(in the rows, 128 means zero)
Each path below is one point turned by a fixed rotation once a step. After each direction that follows a path, write how fast that rotation turns it, in deg/step (0 if it stays still).
Each turn is a multiple of 5 degrees from 10 to 175, or 0.
Each row of a path follows its step; steps can be skipped.

step 0: [131 129 128 131 134 135 131 135 128 137 136 133 126 128 120 127 134 128
 122 132 125 130 120 132 138 134 139 131 136 119 131 132 122]
step 1: [126 120 122 139 128 123 137 127 126 128 128 132 125 132 128 120 124 134
 128 118 129 136 134 129 127 129 138 130 117 131 124 116 125]
step 2: [118 132 123 121 133 139 134 126 125 133 131 133 126 121 128 124 127 126
 119 128 122 127 120 133 130 127 130 136 133 131 137 120 137]
step 3: [130 134 124 127 133 123 136 120 128 129 135 134 122 138 119 128 131 124
 134 120 131 119 127 125 138 130 131 129 120 130 119 122 123]
step 4: [126 130 128 129 122 140 138 125 127 140 126 120 130 128 126 133 125 133
 125 115 123 125 131 131 123 135 132 135 137 127 131 126 125]
step 5: [134 127 133 129 132 131 129 126 130 134 147 137 122 132 121 121 136 124
 128 123 125 132 133 131 128 125 133 126 122 121 133 126 132]
step 6: [123 124 120 120 127 140 137 122 123 120 126 124 125 133 128 125 125 138
 131 121 128 127 129 129 121 130 135 123 127 125 124 118 133]
step 7: [126 141 135 129 128 132 131 130 130 133 138 122 120 130 132 125 135 122
 123 130 122 121 117 129 131 120 132 131 129 123 128 118 127]
step 8: [131 129 129 131 129 128 139 124 127 126 125 134 121 126 127 136 130 131
 130 120 125 120 141 124 122 133 129 129 121 121 115 122 132]
step 9: [131 125 132 127 125 144 131 129 120 135 135 126 122 121 123 135 128 127
 126 129 117 133 117 129 127 126 135 130 131 120 128 135 128]
Directions:
[129 124 129 125 128 128 130 128 126 127 129 129 129 126 128 124 127 128
 127 128 130 132 125 129 126 125 126 127 127 129 128 125 129] => 85

step 0: [130 126 128 135 137 134 127 132 127 132 126 125 133 128 136 132 130 133
 127 141 121 133 123 121 127 117 126 141 125 133 126 124 128]
step 1: [132 132 128 134 132 124 124 125 131 135 134 124 122 129 121 121 114 135
 124 120 120 129 135 128 122 127 135 129 127 133 129 127 135]
step 2: [131 119 132 127 121 123 126 130 122 120 129 135 134 135 123 134 126 127
 127 128 125 134 135 120 133 132 129 125 118 133 127 115 129]
step 3: [120 131 136 126 137 130 135 133 132 130 135 131 136 127 130 128 120 132
 140 136 125 121 129 123 132 123 135 128 125 132 124 130 119]
step 4: [129 134 123 136 130 133 119 134 133 117 133 124 128 124 122 127 122 128
 113 132 127 130 135 126 130 118 130 130 126 127 123 132 131]
step 5: [137 121 128 132 135 135 132 129 123 131 127 133 124 126 129 133 127 136
 129 118 124 134 129 120 137 132 131 138 117 129 125 124 133]
step 6: [126 130 124 125 128 130 128 133 128 134 134 128 130 142 127 119 113 125
 134 134 126 134 132 129 123 127 131 135 126 128 126 116 125]
step 7: [130 124 130 133 121 120 121 125 132 125 133 136 143 118 126 125 124 129
 128 132 119 129 134 124 134 118 129 132 128 132 131 130 131]
step 8: [128 128 130 133 135 140 130 129 123 125 138 132 124 126 123 129 131 134
 125 132 124 128 132 120 128 134 140 122 125 140 129 128 122]
step 9: [128 135 130 122 133 127 127 126 127 127 129 120 126 139 121 134 120 132
 127 135 128 135 129 122 134 119 124 137 119 132 120 131 133]
Directions:
[127 129 127 130 127 129 125 129 129 130 129 125 131 126 131 131 125 127
 131 130 126 126 126 131 127 123 127 127 129 126 128 128 126] => 110
[130 128 124 127 128 128 130 128 128 128 128 127 130 129 126 127 127 131
 131 127 128 127 129 127 125 128 124 125 125 125 130 125 131] => 85
[126 126 128 126 127 125 125 130 125 133 128 128 126 129 127 129 128 129
 128 125 128 128 129 132 127 128 129 131 125 127 126 125 129] => 85

step 0: [125 121 133 125 124 132 132 118 127 135 133 125 132 131 131 130 117 137
 126 126 138 138 124 122 141 131 124 136 127 125 137 123 131]
step 1: [129 127 126 137 129 120 138 126 124 136 124 123 138 138 127 136 117 140
 128 129 123 125 119 138 132 131 132 122 133 125 129 129 132]
step 2: [127 131 128 126 138 131 132 122 126 132 119 142 126 127 125 132 136 142
 125 138 119 137 122 134 128 135 131 127 125 123 127 124 129]
step 3: [144 120 134 124 136 131 138 129 134 132 135 131 125 125 126 131 136 124
 126 124 117 126 126 124 137 135 133 127 131 123 126 119 134]
step 4: [129 122 125 129 127 127 137 145 127 127 131 123 120 122 122 118 129 139
 125 131 123 129 129 124 141 131 126 125 135 130 130 127 121]
step 5: [129 120 126 120 135 132 133 134 123 127 130 123 137 113 131 130 132 136
 142 133 136 128 120 135 134 127 125 133 130 134 128 131 127]
step 6: [124 126 126 122 129 133 133 125 127 132 118 117 125 130 122 138 121 131
 135 124 133 123 123 129 137 133 123 138 118 125 129 116 124]
step 7: [126 127 139 135 123 122 128 123 125 137 122 123 131 127 126 124 125 131
 127 139 124 119 122 134 141 133 126 125 117 127 124 126 137]
step 8: [131 128 134 132 141 134 133 130 131 130 117 133 142 129 120 127 131 134
 117 141 130 119 130 126 127 131 133 128 129 131 122 122 127]
step 9: [126 115 136 130 143 130 131 131 135 126 132 136 119 128 124 127 137 127
 123 125 122 114 123 134 129 131 128 129 125 130 135 126 122]
Directions:
[130 129 127 127 131 127 128 128 132 127 126 127 129 130 130 129 126 128
 128 122 128 125 130 128 131 129 128 127 129 128 129 127 126] => 135

step 0: [135 124 131 127 131 127 130 129 131 132 126 125 141 133 122 126 127 136
 130 129 124 130 128 133 127 144 132 119 119 118 122 127 125]
step 1: [138 127 124 122 137 124 125 128 136 133 131 124 143 134 128 135 126 130
 123 125 135 130 135 132 121 134 136 131 122 122 132 125 129]
step 2: [132 129 123 130 134 129 129 124 137 124 137 120 138 126 133 135 126 133
 123 133 134 130 130 125 121 117 140 124 129 130 132 123 122]
step 3: [127 125 128 129 128 133 131 122 131 116 139 128 131 132 137 125 128 131
 136 124 134 135 125 126 125 122 130 123 133 131 127 117 115]
step 4: [122 131 132 125 124 125 136 126 132 121 132 139 132 134 138 127 140 124
 135 123 126 133 125 127 120 123 120 132 125 128 128 125 120]
step 5: [129 135 129 130 127 125 137 131 133 126 121 137 128 133 132 127 137 129
 131 131 119 131 119 135 120 118 123 119 121 131 126 131 133]
step 6: [141 128 123 129 131 129 128 127 129 127 125 130 126 139 126 122 128 136
 126 128 123 133 130 139 126 125 115 121 123 131 118 131 137]
step 7: [130 123 119 133 129 122 128 121 131 133 131 123 131 131 126 124 125 131
 120 132 128 128 140 134 117 131 118 130 123 125 117 137 128]
step 8: [120 126 120 133 132 118 125 125 133 130 134 123 130 124 126 126 117 126
 125 132 124 133 130 137 115 138 134 121 129 126 126 130 126]
step 9: [122 129 120 120 132 119 119 128 142 119 136 128 130 125 129 131 124 126
 125 125 127 137 129 134 132 135 134 127 131 132 124 120 128]
Directions:
[131 128 124 127 128 130 126 126 127 129 125 128 128 128 126 128 129 129
 126 129 128 128 126 130 128 129 125 127 126 122 130 130 126] => 55
[129 127 126 127 127 126 130 129 126 130 128 129 128 128 127 124 128 126
 129 133 126 130 129 132 129 127 126 130 131 129 126 130 129] => 40
[128 131 132 128 126 130 128 129 129 130 126 129 132 131 129 127 128 129
 128 127 127 127 130 128 131 127 127 126 127 126 126 131 132] => 60
[132 130 126 125 130 129 127 129 130 127 128 127 126 128 129 130 128 128
 124 128 127 129 127 129 131 124 130 127 128 133 129 130 130] => 95

step 0: [125 125 124 130 134 120 127 123 121 120 142 131 124 127 137 117 130 133
 128 128 126 129 127 124 128 135 128 129 130 122 134 118 124]
step 1: [132 130 133 121 125 133 119 141 124 123 124 133 128 131 124 122 127 126
 125 122 125 134 125 138 123 135 135 136 126 122 132 127 134]
step 2: [127 125 126 127 136 125 125 128 129 132 131 122 129 122 133 126 125 126
 118 120 112 134 136 130 128 128 116 133 136 131 131 128 127]
step 3: [123 120 131 124 126 137 121 123 138 122 117 130 131 127 124 132 129 136
 121 132 127 127 118 135 133 127 128 134 136 125 131 133 128]
step 4: [128 129 128 130 132 136 129 121 137 126 138 128 135 128 130 127 132 127
 132 124 127 120 134 125 124 122 127 140 132 142 125 123 127]
step 5: [122 138 121 124 121 128 122 124 132 123 126 142 120 130 137 129 131 131
 128 130 129 129 124 119 130 126 133 133 129 127 127 139 130]
step 6: [128 126 124 116 137 132 127 135 127 133 139 128 125 127 131 115 133 124
 137 129 131 133 129 130 136 122 128 130 128 129 118 123 129]
step 7: [122 135 127 128 135 133 124 135 116 130 117 126 125 136 138 135 127 132
 120 124 127 131 126 128 126 124 132 130 130 121 122 125 126]
step 8: [119 115 133 139 132 134 135 136 129 140 130 126 126 130 127 122 124 124
 126 132 123 128 129 132 132 131 127 131 130 133 121 135 133]
step 9: [126 131 124 141 126 126 124 124 118 125 120 128 138 125 126 123 134 134
 124 129 133 120 128 130 128 121 126 132 135 126 126 135 121]
Directions:
[133 127 129 127 127 130 129 130 127 126 126 128 131 127 126 126 129 126
 131 126 130 125 129 131 128 125 128 131 127 127 126 127 127] => 140
[129 130 127 125 129 123 124 132 129 127 127 127 126 128 129 125 129 127
 129 128 130 127 127 125 127 132 129 129 128 130 127 127 126] => 70
